One turning vector, and how many ticks it has turned:
The counts run from 0 to 676.
[155  90 134 148 146 123 107 122 110 113 135 102 138 111 138 116 163 152
 132 145 200 123 116 139 134  79 179 101 147 140 184 127 121  78  97  95
 139 124 108 148 177 132 131 127 148 132 125 158] | 331
[153 131  71 147 151 132 108 162 174 139 138 113  93 141 136 142  98 110
 167 138 116 163  98 133  91 190 131 153 166 141  81 143 134 139 138 110
 142 136  80 124 136 142 139 170 150  92 126 135] | 670
[106 140 128  97 120  97 134 131 108 196 105 162 166 105 127 125  97 101
 112  92  92 115 134  94  90 129 138 154 105 110 139 144 165 147 114 137
  66 156 143 106  75 155 126  90 130 121 135 139] | 233
[140 146 114 142 100 188 130 111 170 119 176 137 161 165 123 143 112  98
 168 138 127 154 108 161 147 154 127 153 167 125 114 138 117  84 111 100
 119 124 142 159 170  83 160 139 128 155 165 146] | 455
[167  89 112 154 154 136  82 130 139 128 132  97 108 114 137  87 153 139
 122 154 182 166 105 130 103 114 177  99 177 141 141 130 131 110 140  94
 140 115  92 148 168 171 148 147 134  88 128 148] | 539
[139 120 120 144 138 112  95 143 137 161  91 115 114 128 115 114 132 113
 133 143 130 134 107 101  87 148 149 124 148 158 109 123 139 167 157  93
  67 112 100 122 139 235 145 137 112  94 132 115] | 43
[149 121  96 105 147 149  95 123 121 162 147 146 132  80 131  71 136 120
  90 103 157 168 120 119 112 122 153 105 178 117 124 129 164 121 106 128
 154 157 133 157 141  91 140 131 155 108 130 186] | 373
[113 127 175 129 114 129 109 116  81 137 138 156 167 129 133 134 132 144
 106 122 140  83 151 153 154  94 113 149 110 131 178 106 111  91 102 144
 101 127 158 125 115  77 108 102 161 191 168 151] | 235
[157 112 106 146 158 110 100 154  95 121 116 112 109 101 167 109  89 118
 115 136 164 165 112 115 114 181  88  99 175 160 108 112 165 170 142 117
 146  85 104 152 148 175 127 170 156 115 135 156] | 356
[117 122 133 171  91 144 128 112 156 140 149 129 128 166 104 179 116 128
 167 156  77 103 146 167 127 139 127 181 121 150 113 135  92 109 139 127
  92 121 109  99  78 112 141 106 116 154 181  98] | 33
[172 131  88 154 124 134  78 135 135 153 142 121 125 147 154  89  92 124
 137 137 146 174 115 125  91 159 118 138 186 165 107 146 128 135 153 104
 138  90 124 145 141 168 166 152 152 113 164 137] | 634
[110 133 170 154 108 131 122 123  86 124 145 157 148 137 130 147  95 135
 116 126 106  96 145 161 144 128  81 167 115 152 145 100  98 117 133 144
 103 111 140 110  82  93 112 101 163 210 181 131] | 347
[117 129 131 155 100 127 133 139 142 131 145 123 103 165  93 190 129 126
 161 144  79  84 142 173 152 158 127 181 121 156 119 132 100  98 120 145
 114 136 107 101  91  70 121 130 138 160 155 110] | 631
[112  86 163 179 118 124 110 104 128 141 116 122 120 123  82 153 171 143
 120 166 106  83 154 152 130  86 178 130 124 151 144 122 108 111 137 116
  77 112 107 113  99 151 134  91  83 112 155  99] | 258
[ 91 150 150 108  95  97 128 138 105 184 103 124 108 129  97 144 134 113
 120 101  67  63 154 131 145 152 121 171  98 139 147 127 140 124 103 161
  79 145 143 102  96  77 112 119 126 148 129 144] | 376
[152 117 105 164 170 128  89 153 136 131 117 131 105 136 135 132 105 131
 145 158 137 155 103 126  62 155 135 128 151 152  94 124 101 145 168 102
 120 119  61  99 107 198 134 139 156 120 154 118] | 108
[149 113  78 151 153 100 124 160 160 132 123  89  88 122 124 166 117 115
 171 147 121 139 104 127  93 178 152 136 145 140 105 149 146 137 135 100
 124 122  53 123 132 164 134 156 140  81 117 125] | 463
[146 108 128 183  93 138 123 123 139  93 163  89 122 162 137 161 125 143
 175 167 140 104 130 171 172 128 133 149 152 171 154 141  99  73 123  98
 136  81 111 132 155 102 139 121 132 146 161 120] | 425
[141 147 116  92 156 125 112 149 125 147 129 104 132 102 131  98 157 115
 126  87 175 132  95 122 136 140 155 118 151 121 150 132 146 104  71 114
 140 157 130 146 187  83 127 159 155 119  84 200] | 302
[143 121 114 143  96 140 134 113 123 109 185 134 173 129 152 159  79 117
 155 118 142 151 127 143 160 145  98 146 149 135 145 136 160  92  97 112
 147  99 148 156 144  68 141 114 148 167 179 162] | 384
[149 154 102 118 159 134 119 158 125 120 154 138 143 126 171 136  87 119
 160 115 164 155  79 128 109 170 106 138 138 126 120 135 128 114  99 114
 153 141 105 126 155 103 110 170 197 157 131 170] | 30
[118 109 167 176 130 122 132 123  82 111 127 154 123 118 127 163  98 133
 123 152  97 110 142 143 140 140  78 137 122 158 121  90 124 144 155 135
  92  97 110 114  78 143 107 118 128 179 174 113] | 459
[116 127 129 156 136  95 144 145 118 121 126 128 103 116 116 208  97 116
 161 138  76  99 132 139 128 185  95 169 112 141 109 120 153 148 129 137
 108 114  86  98  83 119 103 127 139 155 137 116] | 423
[156  91 107 139 174 110 100 137 106 130 110 119 102  72 136 112 116 129
 108 137 149 165 114 114 100 150 119  88 168 139 103 113 184 173 146 122
 143 114  87 152 130 169 129 150 139  91 129 156] | 149
[117 142 134  92 185 104 114 154  94 166 112 162 139  71 127 114 109 115
 105  95 133 130  97  93  84 139 125 124 115 104 136 108 157 152 109 138
  95 170 107  98  89 136  97 129 170 135 106 171] | 197
[152 131 128 139 138 173 106 112 117 109 172 164 165 120 164 114  86 121
 130 132 163 191 104 141 123 142  94 123 167 137 115 115 138 110 132 107
 143 106 140 166 155 114 142 134 164 177 180 163] | 420
[110 142 143 146 109 169 143 114 158 128 128 162 137 147  86 171 121  97
 153 140  56 129 134 160 139 162 103 156 139 129  77 103 125 143 152 131
  89 126 121 123 100 104 130 119  97 155 173 119] | 175
[151 133  81 122 117 106 121 151 119 142 170 106 147 135 168 137  83 124
 157 100 168 134 117 129 135 159 133 166 140 138 160 159 140  78  88 107
 156 126 132 134 150  82 143 132 191 143 138 173] | 592
[139 101 114 116 145  60 105 154  92 172  89  91 112  94 147  93 129 122
 115 108 160 114 116  84 106 134 157 116 132 144 152 140 171 141 106 117
 105 120 113 129 147 174 134 134 143  84 101 166] | 226
[150  93 112 148 153 120 132 129 140  92 145  79 118  95 131 156 149 122
 150 142 183 138 105 147 156 120 165  95 155 131 149 124 153  95  95 102
 159 119  86 153 186 100 118 154 139 108 109 160] | 574
[ 96 133 189 118 126 118 107 118  62 170  95 147 133 107  93 114 160 129
  82 112 103  72 151 133 155 117 120 128 113 140 155  84 127 128 117 153
  84 145 151 105 103 108 101 120 124 162 127 153] | 619
